In the data rows, zero lies at 4.5, halfway between 4 and 5.
Some points, one per row:
tensor([4, 7, 2, 7, 5, 4, 8, 6, 7, 6, 5, 5, 4, 4, 6, 2, 5, 5, 3, 6, 8, 5, 5, 3])
tensor([5, 7, 2, 2, 6, 4, 4, 6, 7, 4, 3, 5, 6, 7, 5, 3, 5, 2, 7, 7, 6, 3, 4, 5])
tensor([5, 2, 5, 2, 7, 5, 2, 5, 4, 3, 3, 5, 4, 7, 3, 3, 3, 3, 8, 6, 4, 4, 2, 4])
tensor([4, 3, 4, 6, 4, 4, 8, 2, 5, 5, 5, 4, 4, 6, 7, 5, 7, 6, 3, 1, 5, 6, 8, 4])
tensor([5, 2, 4, 6, 4, 2, 4, 7, 5, 4, 4, 4, 4, 4, 7, 9, 4, 4, 3, 6, 6, 4, 6, 1])
tensor([4, 3, 3, 8, 4, 2, 5, 7, 5, 5, 5, 5, 4, 3, 7, 8, 5, 6, 4, 6, 7, 5, 5, 2])
tensor([6, 7, 4, 9, 2, 5, 6, 2, 4, 4, 4, 7, 5, 4, 5, 4, 6, 5, 4, 5, 4, 4, 4, 1])
tensor([6, 4, 8, 7, 3, 3, 6, 7, 4, 6, 6, 6, 6, 4, 5, 7, 6, 7, 4, 7, 5, 4, 5, 2])
tensor([5, 8, 6, 3, 2, 5, 3, 6, 7, 4, 4, 4, 7, 6, 5, 4, 6, 1, 7, 5, 5, 3, 4, 5])
tensor([5, 3, 6, 6, 2, 3, 9, 4, 3, 4, 4, 4, 4, 4, 5, 6, 7, 7, 3, 4, 4, 5, 6, 2])
tensor([5, 8, 3, 3, 4, 8, 6, 3, 5, 6, 4, 5, 4, 6, 4, 0, 5, 2, 6, 5, 6, 4, 4, 4])
tensor([5, 7, 2, 1, 7, 5, 4, 6, 3, 5, 4, 7, 7, 7, 3, 2, 4, 3, 7, 6, 3, 3, 3, 5])
tensor([6, 7, 5, 6, 1, 5, 4, 2, 5, 5, 3, 6, 6, 8, 4, 5, 6, 3, 6, 4, 5, 5, 6, 1])
tensor([4, 4, 4, 4, 7, 7, 3, 7, 4, 6, 3, 6, 5, 5, 5, 3, 6, 6, 7, 8, 7, 7, 2, 5])
tensor([4, 3, 4, 4, 9, 5, 8, 7, 4, 4, 5, 4, 3, 3, 7, 3, 4, 6, 2, 5, 3, 6, 5, 7])
tensor([5, 5, 6, 9, 7, 6, 5, 8, 3, 5, 5, 5, 4, 5, 7, 4, 7, 5, 3, 6, 4, 6, 3, 6])
tensor([3, 2, 4, 5, 4, 2, 4, 5, 3, 5, 6, 4, 3, 2, 5, 8, 5, 9, 2, 4, 4, 4, 5, 6])
tensor([4, 8, 5, 7, 2, 4, 3, 4, 3, 5, 2, 6, 6, 3, 5, 2, 4, 4, 3, 3, 3, 2, 3, 1])
tensor([3, 4, 6, 6, 5, 2, 7, 7, 3, 5, 3, 2, 6, 4, 7, 6, 6, 7, 4, 5, 4, 5, 5, 8])
tensor([4, 9, 2, 4, 6, 5, 5, 7, 4, 5, 4, 5, 5, 6, 7, 2, 4, 3, 3, 5, 4, 3, 5, 3])
tensor([3, 3, 2, 6, 7, 5, 6, 4, 6, 5, 6, 5, 3, 3, 8, 3, 4, 7, 2, 4, 6, 5, 6, 6])
tensor([5, 4, 5, 3, 2, 5, 7, 3, 5, 6, 4, 7, 6, 5, 3, 4, 5, 4, 7, 7, 4, 3, 7, 0])
tensor([3, 2, 3, 2, 5, 4, 2, 4, 5, 4, 7, 3, 3, 3, 2, 5, 4, 5, 3, 5, 4, 4, 4, 9])
tensor([3, 2, 3, 4, 4, 4, 6, 3, 3, 6, 7, 3, 3, 2, 3, 6, 4, 8, 6, 4, 6, 6, 5, 7])
tensor([5, 4, 7, 4, 6, 4, 4, 8, 5, 4, 7, 5, 5, 3, 5, 8, 4, 5, 3, 7, 4, 6, 4, 9])
tensor([3, 3, 4, 5, 3, 4, 4, 3, 4, 5, 7, 3, 4, 3, 4, 8, 4, 7, 3, 2, 5, 5, 5, 9])
tensor([2, 2, 5, 4, 2, 4, 5, 3, 3, 4, 4, 4, 4, 3, 7, 8, 4, 8, 3, 1, 4, 6, 6, 6])
tensor([3, 2, 3, 2, 9, 4, 6, 6, 6, 4, 5, 4, 3, 3, 5, 3, 3, 6, 4, 5, 6, 5, 5, 7])
tensor([5, 3, 8, 1, 5, 2, 3, 6, 4, 4, 5, 4, 5, 3, 4, 9, 3, 4, 7, 6, 5, 4, 4, 6])
tensor([6, 5, 3, 3, 3, 7, 1, 2, 7, 5, 7, 7, 5, 6, 1, 5, 4, 4, 5, 4, 4, 5, 4, 8])
tensor([4, 8, 5, 3, 7, 5, 3, 8, 5, 5, 5, 4, 6, 7, 7, 2, 3, 2, 4, 6, 3, 4, 3, 5])
tensor([4, 6, 5, 9, 2, 6, 6, 4, 5, 7, 5, 6, 6, 5, 7, 4, 6, 5, 3, 4, 6, 6, 6, 2])
tensor([6, 8, 7, 4, 3, 5, 3, 5, 3, 5, 3, 6, 7, 9, 4, 4, 6, 3, 5, 5, 3, 6, 3, 6])
tensor([6, 6, 8, 4, 3, 5, 0, 6, 4, 5, 3, 5, 7, 6, 7, 6, 3, 2, 5, 3, 4, 3, 3, 3])
tensor([5, 5, 5, 8, 9, 6, 6, 8, 4, 5, 4, 5, 4, 5, 6, 4, 7, 6, 3, 6, 4, 6, 4, 4])
tensor([4, 5, 4, 4, 4, 4, 8, 0, 5, 6, 5, 4, 4, 5, 4, 3, 5, 6, 4, 3, 5, 6, 7, 9])
tensor([6, 6, 8, 5, 3, 3, 2, 7, 4, 4, 5, 3, 5, 6, 6, 8, 4, 2, 3, 3, 3, 4, 3, 7])
tensor([2, 3, 3, 3, 8, 4, 9, 6, 3, 4, 4, 4, 3, 4, 5, 2, 5, 6, 3, 4, 3, 6, 5, 6])
tensor([4, 4, 3, 9, 5, 6, 6, 3, 4, 6, 5, 5, 3, 3, 7, 2, 4, 6, 1, 2, 4, 5, 5, 3])
tensor([1, 3, 2, 2, 6, 4, 4, 6, 5, 6, 5, 4, 4, 3, 6, 7, 2, 6, 4, 4, 4, 4, 8, 8])
tensor([3, 1, 3, 7, 3, 3, 6, 5, 4, 4, 5, 5, 3, 2, 6, 8, 5, 8, 4, 4, 4, 5, 7, 2])
tensor([4, 3, 4, 6, 6, 4, 9, 6, 3, 5, 6, 3, 4, 3, 6, 4, 5, 9, 3, 5, 4, 6, 5, 6])
tensor([7, 7, 4, 4, 3, 6, 3, 3, 4, 4, 4, 5, 5, 6, 3, 2, 3, 2, 6, 5, 4, 3, 3, 0])
tensor([4, 0, 6, 3, 4, 2, 5, 4, 5, 4, 6, 5, 3, 4, 1, 8, 7, 5, 6, 4, 5, 6, 5, 7])
tensor([7, 5, 5, 8, 3, 6, 5, 4, 7, 5, 5, 6, 5, 7, 5, 4, 8, 3, 6, 5, 7, 7, 4, 3])
tensor([4, 6, 2, 8, 5, 7, 4, 4, 7, 5, 4, 5, 5, 6, 8, 2, 5, 3, 2, 4, 6, 5, 5, 4])
tensor([6, 2, 4, 4, 6, 6, 2, 7, 6, 4, 4, 6, 4, 8, 3, 3, 4, 2, 7, 6, 4, 5, 2, 2])
tensor([7, 3, 7, 2, 3, 2, 3, 2, 4, 5, 5, 3, 4, 3, 3, 8, 3, 5, 5, 5, 6, 3, 5, 7])
tensor([5, 1, 3, 3, 7, 3, 2, 3, 7, 4, 5, 4, 3, 4, 1, 5, 3, 4, 5, 5, 6, 5, 4, 7])
tensor([2, 2, 3, 0, 4, 3, 4, 4, 5, 5, 6, 4, 5, 4, 3, 6, 5, 7, 6, 4, 5, 5, 6, 9])
tensor([5, 6, 6, 5, 5, 2, 3, 8, 3, 5, 7, 3, 5, 1, 4, 7, 2, 6, 4, 6, 3, 3, 4, 6])
tensor([3, 3, 1, 3, 3, 3, 2, 5, 7, 4, 6, 3, 4, 3, 2, 5, 4, 6, 5, 5, 7, 4, 5, 8])
tensor([4, 3, 3, 2, 7, 6, 2, 3, 6, 3, 4, 4, 3, 6, 3, 2, 2, 2, 7, 3, 4, 4, 2, 6])
tensor([7, 4, 6, 7, 5, 8, 4, 5, 4, 5, 4, 4, 4, 8, 7, 3, 6, 5, 7, 5, 6, 6, 2, 3])
tensor([5, 5, 3, 7, 7, 8, 4, 5, 5, 5, 6, 4, 5, 4, 8, 2, 4, 3, 3, 3, 5, 6, 3, 8])
tensor([6, 7, 6, 1, 7, 5, 3, 8, 4, 4, 3, 4, 6, 6, 4, 3, 3, 3, 7, 7, 4, 3, 3, 3])
tensor([4, 7, 4, 3, 5, 5, 4, 7, 7, 4, 3, 4, 7, 8, 7, 4, 6, 2, 6, 5, 6, 5, 4, 8])
tensor([2, 7, 2, 7, 4, 2, 4, 6, 2, 4, 5, 3, 3, 1, 4, 6, 3, 8, 3, 3, 3, 4, 4, 4])
tensor([5, 3, 2, 6, 5, 5, 1, 2, 7, 5, 7, 6, 4, 4, 3, 5, 2, 5, 7, 4, 7, 4, 5, 3])
tensor([6, 7, 4, 3, 7, 6, 2, 6, 4, 5, 4, 5, 5, 6, 2, 1, 3, 2, 6, 6, 3, 3, 2, 4])
tensor([4, 5, 4, 9, 3, 3, 7, 4, 2, 6, 5, 5, 4, 2, 7, 5, 4, 8, 2, 4, 4, 4, 5, 3])
tensor([4, 3, 2, 4, 9, 7, 6, 5, 3, 4, 4, 5, 3, 6, 6, 1, 5, 6, 4, 4, 3, 5, 4, 2])
tensor([2, 2, 2, 4, 6, 5, 7, 3, 3, 4, 4, 3, 2, 3, 6, 2, 5, 8, 2, 3, 3, 5, 4, 5])
tensor([3, 9, 3, 6, 2, 3, 3, 4, 3, 4, 2, 4, 5, 4, 4, 3, 5, 2, 4, 4, 3, 3, 3, 2])
tensor([3, 2, 3, 4, 8, 4, 8, 6, 3, 4, 4, 4, 3, 2, 5, 3, 4, 8, 2, 5, 3, 5, 4, 5])
tensor([3, 2, 3, 5, 2, 2, 6, 2, 5, 4, 5, 4, 4, 3, 3, 8, 4, 8, 5, 4, 5, 5, 7, 4])
tensor([5, 1, 3, 5, 6, 6, 1, 3, 6, 4, 6, 4, 3, 4, 3, 2, 3, 1, 4, 3, 5, 4, 3, 5])
tensor([4, 3, 5, 5, 7, 8, 2, 7, 4, 6, 6, 7, 4, 6, 3, 3, 6, 6, 6, 7, 3, 7, 3, 4])
tensor([2, 2, 4, 3, 7, 4, 7, 5, 4, 5, 6, 3, 3, 3, 4, 7, 4, 7, 3, 5, 4, 6, 7, 7])
tensor([5, 7, 5, 8, 3, 5, 6, 6, 4, 5, 4, 8, 6, 6, 6, 3, 7, 4, 4, 6, 4, 5, 5, 0])
tensor([5, 9, 2, 6, 4, 6, 4, 4, 5, 4, 3, 8, 5, 6, 5, 1, 5, 2, 6, 5, 5, 4, 3, 3])
tensor([8, 5, 7, 5, 6, 7, 2, 5, 4, 4, 3, 6, 6, 5, 7, 1, 5, 1, 5, 4, 4, 3, 2, 2])
tensor([5, 6, 3, 8, 7, 5, 7, 8, 5, 5, 5, 5, 4, 4, 8, 3, 4, 5, 5, 7, 7, 5, 4, 3])
tensor([2, 4, 2, 5, 6, 3, 8, 5, 5, 5, 6, 3, 4, 2, 4, 4, 5, 7, 3, 6, 5, 5, 6, 8])
tensor([5, 5, 9, 5, 0, 2, 3, 3, 3, 4, 3, 4, 5, 4, 2, 7, 5, 3, 4, 4, 3, 4, 3, 3])
tensor([3, 2, 2, 2, 9, 5, 3, 6, 6, 4, 5, 3, 3, 4, 5, 3, 4, 4, 5, 5, 5, 5, 3, 9])
tensor([8, 5, 9, 5, 1, 3, 4, 4, 5, 4, 4, 5, 6, 5, 4, 8, 6, 3, 6, 6, 5, 4, 4, 2])
tensor([3, 5, 5, 9, 6, 8, 3, 5, 5, 6, 5, 5, 5, 4, 7, 5, 4, 4, 1, 3, 5, 6, 5, 3])
tensor([2, 2, 2, 6, 7, 6, 5, 5, 3, 6, 6, 3, 3, 6, 6, 3, 6, 6, 3, 2, 3, 7, 4, 8])
tensor([6, 3, 5, 8, 7, 4, 3, 8, 4, 4, 5, 6, 5, 2, 5, 5, 5, 4, 7, 7, 5, 5, 2, 5])
tensor([6, 5, 9, 3, 3, 4, 1, 3, 3, 5, 5, 5, 6, 4, 2, 7, 2, 4, 5, 4, 4, 4, 3, 6])
tensor([7, 3, 4, 3, 7, 6, 1, 5, 5, 3, 4, 5, 4, 4, 3, 2, 2, 2, 7, 4, 4, 3, 2, 3])
tensor([5, 4, 7, 2, 5, 5, 1, 6, 4, 4, 5, 5, 4, 5, 3, 8, 3, 4, 8, 7, 4, 4, 3, 4])
tensor([3, 3, 4, 4, 2, 3, 5, 2, 5, 5, 6, 4, 4, 2, 0, 7, 4, 6, 5, 4, 5, 5, 7, 7])
tensor([4, 9, 2, 8, 2, 4, 5, 4, 3, 4, 4, 6, 5, 4, 5, 2, 5, 3, 3, 4, 4, 4, 3, 1])
tensor([6, 6, 6, 2, 6, 7, 2, 7, 3, 5, 4, 5, 6, 7, 4, 3, 5, 3, 8, 6, 4, 3, 2, 4])
tensor([2, 3, 2, 5, 3, 3, 9, 3, 4, 4, 4, 3, 3, 2, 5, 4, 5, 9, 3, 4, 5, 5, 7, 3])
tensor([4, 1, 2, 2, 9, 5, 4, 5, 5, 3, 4, 3, 3, 5, 4, 1, 4, 2, 6, 5, 5, 4, 3, 5])
tensor([3, 3, 2, 2, 2, 3, 7, 1, 5, 4, 4, 3, 4, 4, 1, 3, 5, 5, 5, 4, 4, 4, 8, 4])
tensor([4, 3, 3, 2, 4, 5, 6, 0, 5, 4, 5, 4, 4, 4, 2, 4, 5, 8, 5, 3, 6, 5, 6, 8])
Here are 24 more points, each followed by its number:
tensor([5, 4, 7, 5, 5, 3, 4, 7, 4, 5, 5, 4, 5, 4, 4, 8, 5, 7, 5, 6, 5, 6, 3, 9]) 0
tensor([5, 2, 5, 1, 7, 4, 9, 5, 4, 5, 6, 4, 5, 1, 3, 3, 4, 6, 3, 6, 5, 6, 6, 6]) 1
tensor([4, 9, 4, 6, 2, 4, 3, 3, 3, 4, 4, 5, 5, 3, 5, 2, 3, 2, 2, 2, 3, 3, 3, 2]) 2
tensor([5, 5, 4, 3, 6, 6, 3, 8, 6, 4, 4, 5, 5, 9, 6, 1, 7, 2, 5, 6, 5, 4, 3, 6]) 3
tensor([5, 7, 4, 7, 4, 4, 8, 4, 5, 5, 4, 4, 5, 6, 7, 4, 6, 6, 2, 3, 5, 6, 6, 9]) 4
tensor([4, 5, 2, 5, 4, 4, 7, 5, 6, 5, 3, 6, 4, 8, 5, 2, 6, 5, 5, 6, 6, 5, 8, 0]) 5
tensor([5, 3, 7, 9, 4, 7, 3, 3, 3, 5, 5, 6, 4, 4, 6, 7, 5, 7, 2, 3, 3, 5, 5, 3]) 6
tensor([5, 7, 7, 3, 4, 5, 3, 8, 6, 5, 4, 3, 6, 8, 6, 5, 6, 2, 6, 6, 5, 5, 3, 8]) 7
tensor([6, 8, 7, 7, 5, 7, 5, 7, 4, 6, 5, 7, 6, 6, 7, 3, 6, 2, 3, 5, 4, 5, 3, 4]) 8
tensor([3, 6, 5, 2, 4, 4, 3, 6, 6, 5, 7, 4, 6, 4, 4, 6, 3, 4, 3, 5, 6, 4, 5, 9]) 9
tensor([5, 7, 5, 6, 7, 3, 5, 9, 5, 5, 5, 4, 6, 5, 6, 7, 6, 6, 6, 8, 4, 5, 5, 5]) 10
tensor([3, 3, 3, 6, 3, 5, 6, 3, 7, 4, 5, 4, 4, 4, 8, 6, 5, 4, 2, 1, 6, 5, 7, 6]) 11
tensor([7, 7, 5, 4, 2, 5, 2, 2, 5, 5, 3, 6, 6, 6, 3, 3, 4, 3, 8, 4, 5, 4, 4, 1]) 12
tensor([5, 2, 3, 4, 3, 4, 2, 0, 6, 4, 6, 5, 3, 3, 1, 5, 3, 5, 3, 2, 6, 5, 6, 6]) 13
tensor([4, 3, 9, 5, 4, 2, 4, 8, 3, 4, 3, 4, 5, 4, 6, 7, 4, 3, 3, 5, 2, 4, 2, 4]) 14
tensor([5, 8, 4, 6, 1, 7, 4, 0, 4, 4, 4, 5, 4, 4, 4, 3, 5, 4, 4, 2, 5, 5, 5, 6]) 15
tensor([7, 6, 6, 4, 1, 4, 3, 4, 6, 4, 2, 5, 7, 7, 4, 4, 6, 2, 7, 5, 6, 4, 4, 3]) 16
tensor([6, 4, 7, 5, 5, 8, 1, 4, 2, 4, 5, 5, 4, 6, 4, 2, 3, 3, 4, 3, 2, 4, 2, 2]) 17
tensor([3, 3, 4, 3, 7, 4, 6, 7, 5, 4, 6, 4, 4, 2, 5, 7, 4, 7, 2, 5, 4, 5, 6, 9]) 18
tensor([6, 3, 6, 4, 8, 5, 7, 6, 3, 4, 3, 7, 4, 6, 3, 2, 5, 3, 6, 6, 3, 5, 2, 1]) 19
tensor([5, 8, 3, 4, 6, 6, 3, 8, 7, 5, 4, 5, 6, 4, 6, 2, 4, 2, 5, 7, 6, 3, 4, 2]) 20
tensor([4, 1, 6, 5, 2, 3, 5, 1, 4, 4, 5, 4, 3, 3, 4, 8, 4, 6, 2, 2, 4, 5, 6, 5]) 21
tensor([5, 8, 4, 3, 1, 4, 3, 1, 3, 4, 3, 5, 6, 4, 1, 2, 3, 2, 5, 3, 3, 3, 3, 2]) 22
tensor([2, 2, 3, 6, 2, 2, 5, 3, 3, 4, 3, 3, 3, 2, 4, 5, 4, 9, 3, 3, 4, 3, 5, 3]) 23
Which of these numbered points is nearest to each point below, ignoring the direction in which the first points spread most? Its number follows each.
tensor([4, 7, 5, 5, 1, 6, 4, 1, 4, 4, 4, 5, 6, 6, 4, 3, 5, 2, 3, 0, 4, 5, 5, 7]) > 15
tensor([2, 1, 4, 4, 5, 5, 4, 4, 3, 4, 5, 3, 3, 1, 3, 8, 3, 8, 3, 4, 3, 5, 5, 6]) > 17
tensor([5, 5, 5, 9, 3, 7, 2, 4, 4, 4, 4, 5, 4, 4, 8, 6, 4, 6, 4, 3, 5, 4, 5, 1]) > 6
tensor([4, 6, 3, 6, 6, 8, 2, 7, 4, 6, 6, 6, 5, 7, 5, 1, 4, 5, 4, 4, 3, 5, 3, 3]) > 17
tensor([3, 7, 5, 5, 1, 5, 8, 3, 3, 5, 3, 7, 6, 6, 4, 5, 8, 5, 6, 5, 4, 6, 5, 5]) > 16
tensor([7, 7, 5, 5, 4, 6, 1, 4, 3, 3, 4, 4, 6, 6, 3, 2, 4, 1, 7, 5, 3, 4, 1, 5]) > 17
tensor([4, 9, 2, 4, 5, 4, 2, 5, 5, 5, 5, 5, 5, 4, 5, 2, 3, 4, 5, 5, 5, 2, 5, 2]) > 20
tensor([2, 2, 2, 5, 2, 2, 4, 3, 4, 4, 4, 3, 3, 3, 4, 5, 4, 9, 3, 3, 5, 4, 6, 6]) > 23
tensor([7, 3, 9, 2, 5, 4, 3, 5, 4, 5, 4, 4, 5, 7, 2, 6, 4, 2, 6, 6, 3, 5, 3, 8]) > 0
tensor([4, 4, 2, 5, 1, 4, 4, 0, 6, 5, 5, 5, 4, 3, 2, 4, 4, 6, 5, 3, 6, 4, 7, 2]) > 12
tensor([6, 3, 4, 3, 8, 7, 2, 4, 5, 3, 4, 4, 4, 7, 3, 1, 4, 1, 6, 4, 4, 4, 2, 4]) > 17
tensor([5, 6, 5, 4, 4, 4, 6, 6, 6, 5, 5, 4, 6, 6, 4, 4, 6, 4, 7, 5, 8, 6, 4, 9]) > 7
tensor([4, 2, 3, 5, 7, 3, 7, 5, 3, 4, 4, 6, 3, 3, 2, 4, 5, 7, 5, 7, 3, 5, 3, 1]) > 19
tensor([4, 5, 7, 4, 1, 2, 7, 6, 3, 5, 5, 5, 7, 5, 5, 9, 5, 5, 5, 6, 4, 4, 7, 3]) > 16
tensor([5, 3, 7, 7, 5, 4, 9, 5, 4, 4, 5, 5, 4, 3, 8, 5, 5, 5, 1, 4, 4, 5, 5, 4]) > 8
tensor([5, 5, 3, 3, 7, 5, 5, 5, 7, 5, 4, 4, 5, 9, 5, 3, 6, 3, 6, 5, 6, 6, 6, 6]) > 3
tensor([5, 3, 5, 8, 4, 6, 6, 0, 4, 4, 5, 4, 3, 4, 6, 4, 4, 8, 2, 1, 4, 5, 6, 3]) > 6
tensor([6, 5, 7, 5, 4, 7, 2, 1, 3, 4, 5, 4, 5, 2, 3, 3, 3, 2, 4, 2, 3, 2, 4, 2]) > 17
tensor([4, 3, 4, 9, 6, 5, 6, 7, 5, 5, 6, 5, 4, 3, 8, 6, 5, 4, 2, 5, 4, 6, 4, 6]) > 8
tensor([4, 9, 3, 6, 6, 6, 6, 7, 5, 5, 3, 6, 6, 5, 5, 1, 6, 3, 5, 7, 5, 3, 4, 2]) > 20
tensor([5, 4, 2, 6, 5, 5, 8, 5, 8, 4, 6, 5, 4, 6, 5, 3, 8, 4, 5, 5, 5, 6, 8, 3]) > 5
tensor([6, 4, 3, 6, 4, 4, 6, 2, 7, 4, 5, 4, 4, 3, 8, 5, 5, 4, 2, 2, 7, 3, 7, 2]) > 11
tensor([5, 7, 6, 3, 4, 8, 3, 2, 3, 4, 4, 4, 5, 7, 2, 1, 4, 2, 4, 3, 3, 4, 4, 4]) > 17
tensor([6, 5, 7, 3, 8, 6, 3, 8, 5, 4, 5, 4, 4, 6, 6, 3, 3, 2, 4, 5, 3, 4, 2, 7]) > 18
tensor([3, 1, 2, 2, 5, 3, 2, 3, 5, 3, 6, 3, 2, 3, 1, 5, 4, 4, 5, 4, 4, 5, 4, 8]) > 13
tensor([6, 7, 5, 9, 6, 7, 7, 5, 5, 6, 5, 7, 5, 5, 6, 3, 5, 4, 4, 4, 4, 7, 4, 4]) > 8
tensor([3, 1, 6, 2, 8, 4, 6, 5, 2, 4, 3, 4, 4, 5, 4, 5, 6, 8, 6, 5, 3, 7, 4, 6]) > 19
tensor([4, 9, 3, 7, 2, 4, 4, 5, 3, 5, 4, 5, 6, 3, 5, 3, 4, 4, 3, 4, 3, 3, 3, 3]) > 2
tensor([6, 5, 3, 3, 6, 6, 2, 3, 5, 3, 3, 5, 4, 7, 2, 2, 3, 2, 7, 4, 4, 3, 2, 3]) > 13
tensor([4, 2, 6, 5, 3, 3, 5, 2, 3, 4, 4, 3, 3, 2, 5, 8, 3, 6, 2, 1, 3, 4, 4, 5]) > 21
tensor([4, 4, 4, 7, 6, 5, 6, 7, 5, 5, 6, 6, 4, 2, 8, 7, 5, 6, 1, 5, 5, 6, 6, 6]) > 8
tensor([3, 2, 3, 5, 3, 3, 9, 3, 3, 4, 4, 3, 3, 3, 6, 4, 5, 8, 1, 4, 4, 5, 6, 4]) > 23
tensor([8, 5, 7, 1, 7, 4, 7, 3, 5, 5, 5, 5, 5, 5, 5, 2, 4, 3, 6, 3, 4, 3, 5, 8]) > 1
tensor([4, 2, 9, 2, 1, 3, 4, 2, 3, 3, 3, 4, 4, 4, 3, 7, 5, 4, 4, 4, 3, 4, 5, 3]) > 21
tensor([2, 3, 2, 6, 7, 6, 8, 2, 4, 4, 5, 4, 3, 4, 6, 2, 4, 5, 2, 2, 3, 5, 4, 5]) > 17
tensor([4, 2, 5, 1, 6, 6, 3, 3, 5, 3, 4, 3, 4, 5, 3, 2, 3, 2, 5, 2, 4, 5, 3, 9]) > 13
tensor([4, 2, 3, 8, 4, 5, 4, 4, 3, 5, 6, 5, 3, 3, 5, 4, 4, 9, 2, 3, 3, 5, 5, 3]) > 17
tensor([4, 1, 5, 4, 5, 5, 8, 0, 2, 4, 4, 5, 3, 4, 3, 3, 5, 6, 4, 2, 2, 6, 5, 4]) > 17
tensor([5, 4, 3, 6, 6, 7, 5, 5, 3, 4, 4, 7, 4, 4, 5, 1, 5, 3, 4, 4, 3, 4, 3, 0]) > 19
tensor([3, 4, 1, 8, 3, 5, 8, 4, 6, 5, 4, 5, 5, 5, 6, 3, 7, 6, 4, 5, 5, 5, 7, 3]) > 5
tensor([4, 5, 1, 6, 6, 4, 5, 7, 8, 5, 4, 5, 4, 5, 6, 5, 6, 4, 6, 8, 7, 4, 5, 3]) > 20
tensor([4, 3, 4, 4, 7, 3, 7, 7, 6, 5, 6, 4, 4, 2, 7, 6, 4, 7, 3, 6, 6, 5, 5, 8]) > 18
tensor([6, 5, 8, 6, 3, 4, 1, 6, 4, 5, 5, 4, 6, 8, 4, 7, 5, 3, 7, 5, 3, 4, 2, 4]) > 0
tensor([5, 6, 4, 2, 2, 4, 2, 4, 7, 5, 3, 5, 6, 6, 2, 6, 5, 3, 9, 6, 7, 3, 5, 4]) > 16
tensor([6, 7, 6, 6, 1, 6, 3, 2, 6, 5, 4, 6, 7, 7, 7, 4, 5, 1, 4, 2, 5, 4, 5, 4]) > 11
tensor([3, 2, 2, 6, 5, 4, 7, 7, 5, 5, 5, 5, 4, 4, 7, 4, 5, 7, 3, 5, 5, 5, 8, 1]) > 5
tensor([4, 1, 7, 5, 8, 4, 7, 7, 3, 4, 5, 5, 3, 3, 6, 6, 5, 7, 2, 5, 2, 6, 3, 6]) > 19
tensor([4, 3, 3, 4, 9, 5, 8, 8, 6, 4, 5, 4, 3, 4, 8, 3, 4, 4, 2, 6, 5, 4, 6, 4]) > 20
tensor([4, 5, 3, 3, 7, 4, 4, 7, 6, 5, 5, 2, 5, 5, 7, 6, 5, 6, 6, 5, 7, 5, 4, 9]) > 7
tensor([6, 6, 6, 6, 2, 8, 4, 0, 4, 4, 4, 5, 5, 4, 5, 3, 4, 4, 3, 2, 5, 5, 5, 5]) > 15
tensor([4, 3, 6, 5, 6, 3, 5, 5, 3, 5, 5, 4, 5, 3, 7, 9, 4, 7, 4, 6, 5, 4, 5, 8]) > 0
tensor([5, 3, 9, 3, 1, 4, 3, 2, 3, 4, 3, 4, 5, 4, 2, 5, 4, 3, 5, 4, 3, 3, 4, 2]) > 21
tensor([5, 5, 9, 2, 2, 3, 4, 5, 2, 4, 2, 5, 6, 4, 4, 6, 6, 3, 6, 5, 5, 4, 5, 3]) > 16
tensor([6, 4, 8, 6, 3, 4, 2, 8, 4, 4, 4, 5, 6, 6, 4, 6, 5, 2, 5, 6, 3, 4, 2, 1]) > 14
tensor([5, 3, 6, 5, 3, 3, 9, 4, 4, 4, 4, 5, 4, 4, 5, 7, 6, 6, 2, 4, 4, 6, 8, 6]) > 16
tensor([6, 3, 6, 1, 7, 6, 2, 3, 5, 5, 3, 5, 5, 6, 1, 4, 4, 2, 8, 5, 5, 4, 3, 5]) > 13
tensor([3, 3, 5, 4, 5, 3, 4, 6, 3, 4, 5, 2, 4, 2, 4, 8, 4, 8, 3, 5, 3, 5, 4, 9]) > 0
tensor([6, 5, 9, 6, 4, 4, 5, 8, 2, 4, 3, 5, 5, 4, 6, 4, 5, 3, 5, 6, 3, 4, 2, 4]) > 14
tensor([5, 9, 3, 4, 4, 4, 7, 3, 7, 5, 3, 6, 6, 7, 6, 1, 6, 2, 5, 5, 6, 4, 6, 5]) > 4
tensor([4, 3, 3, 7, 5, 4, 8, 6, 5, 5, 4, 5, 4, 4, 8, 4, 5, 7, 2, 4, 5, 5, 8, 2]) > 5
tensor([6, 2, 8, 2, 4, 3, 2, 2, 3, 4, 4, 3, 3, 5, 1, 7, 3, 3, 5, 5, 3, 3, 4, 4]) > 21
tensor([4, 6, 6, 1, 5, 4, 2, 8, 6, 4, 4, 3, 6, 6, 5, 6, 4, 3, 6, 6, 5, 4, 3, 9]) > 7
tensor([4, 5, 2, 8, 6, 6, 8, 3, 7, 5, 5, 4, 3, 5, 5, 2, 7, 4, 4, 6, 5, 5, 6, 6]) > 4
tensor([4, 2, 5, 6, 5, 5, 8, 2, 3, 4, 4, 6, 3, 4, 4, 5, 6, 7, 2, 3, 2, 7, 6, 1]) > 19
tensor([3, 4, 6, 5, 4, 3, 7, 8, 4, 5, 5, 5, 5, 4, 5, 8, 7, 7, 3, 6, 3, 6, 7, 5]) > 10
tensor([2, 5, 2, 6, 2, 2, 5, 5, 4, 5, 4, 4, 4, 2, 3, 7, 4, 8, 3, 6, 4, 4, 8, 2]) > 23
tensor([5, 8, 3, 4, 1, 5, 4, 1, 6, 4, 3, 5, 5, 6, 4, 2, 5, 2, 6, 2, 6, 4, 5, 5]) > 15
